(in the rows, 128 means zero)
The same turns and mirrors carry the whole set onto itself and the rows of a family onto each other. Which other rows belong to the same family as each row named below? List them in the order they appear above.
These 25 rows form 5 families of 5 rows each.
fov: [107 127 127 139 159 109 148 146 190 136 151 124 119 115 119 155  91 121
 153 132 123 140 103]
dafa: [118 114 123 118 163 166 157  98 131 108 132 141  92 121  90 113 143 167
 134 105 118 119 136]
rupag: [111 146 139 121 155 119 130 139 185 134 147 116 105 126  92 145 142 146
 135  63 138 154  90]
befo: [118 149 126 137 175 111 116 142 170 115 152 109 105 152 138 163 101 124
 168 101 114 148 122]
vab: [124 158 113 129 186 133 119 138 173 108 127 128 109 150 124 151 142 161
 166  89 115 158 116]
gepob: [106 132 126 120 178  99 110 126 172 136 138 132 122 121 133 131 114 133
 143  85  93 160 119]
Totum: [110 120 134 141 131 122 166 115 167 133 154 108  98 122 115 144  81 123
 149 141 139 103 135]
sem: [120 121 129 131 135 149 177  90 158 127 139 117  90 123  99 120 119 165
 143 128 146  98 151]
kini: [110 140 113 127 178 139 118 108 156 119 134 137 114 121 126 109 147 174
 129  82 103 156 128]
Movit: [100 133 130 122 143  86 125 112 156 136 125 119 114 130 135 142  88 102
 150 108 105 122 133]
zon: [110 151 132 135 117 147 153 104 149 118 143 100  83 137  90 132 138 152
 125  87 162 107 120]
vakam: [102 142 117 131 123 119 141  88 131 119 114 115 100 137 129 127 105 124
 139 121 122  94 150]
Kegav: [129 142 130 124 145 135 147  89 142 111 127 103  80 162 115 138 122 154
 167 100 137 101 167]
Zopub: [117 115 124 110 189 146 140 129 158 119 130 154 110 114  94 127 144 159
 142  93 100 155 109]
Muz: [116 131 119 127 179 130 148 143 197 133 132 144 123 110 104 139 133 163
 149 112 120 157  99]
vitod: [103 147 143 126 134 101 135 140 179 137 146 105 104 132  99 160 111 113
 142  81 143 133  94]
Zata: [115 149 132 126 145 147 140 117 167 124 146 113  93 129  86 127 158 170
 126  65 151 137 108]
vur: [103 149 139 134 110 118 148 119 156 127 143  95  90 138  98 153 110 117
 136  96 156 103 112]
Muza: [107 114 130 116 178 115 135 146 163 125 137 144 117 116 106 150 106 113
 151 109  96 149  98]
vuse: [110 112 128 127 136 150 163  98 120 109 139 123  87 128 101 129 104 128
 139 128 124  94 143]
mezu: [121 139 136 134 148 112 133 112 153 117 151  94  87 160 132 156  87 120
 170 109 127 114 153]
Bep: [123 127 120 122 163 153 165 108 177 127 125 140 105 114  91 118 152 189
 144 110 134 132 129]
kuf: [108 146 107 133 144 153 137  86 130 108 119 126 100 131 125 107 141 168
 127 105 121 115 147]
Sigu: [131 153 115 120 168 148 138 105 155 106 112 124  94 156 110 135 155 180
 164  89 129 129 146]
Nepib: [103 112 132 126 146 117 149 128 141 120 141 126 102 125 111 151  81  95
 149 130 111 112 119]

Same family as vab: befo, Kegav, mezu, Sigu
Same family as Nepib: dafa, Zopub, Muza, vuse
Same family as gepob: kini, Movit, vakam, kuf
Same family as fov: Totum, sem, Muz, Bep

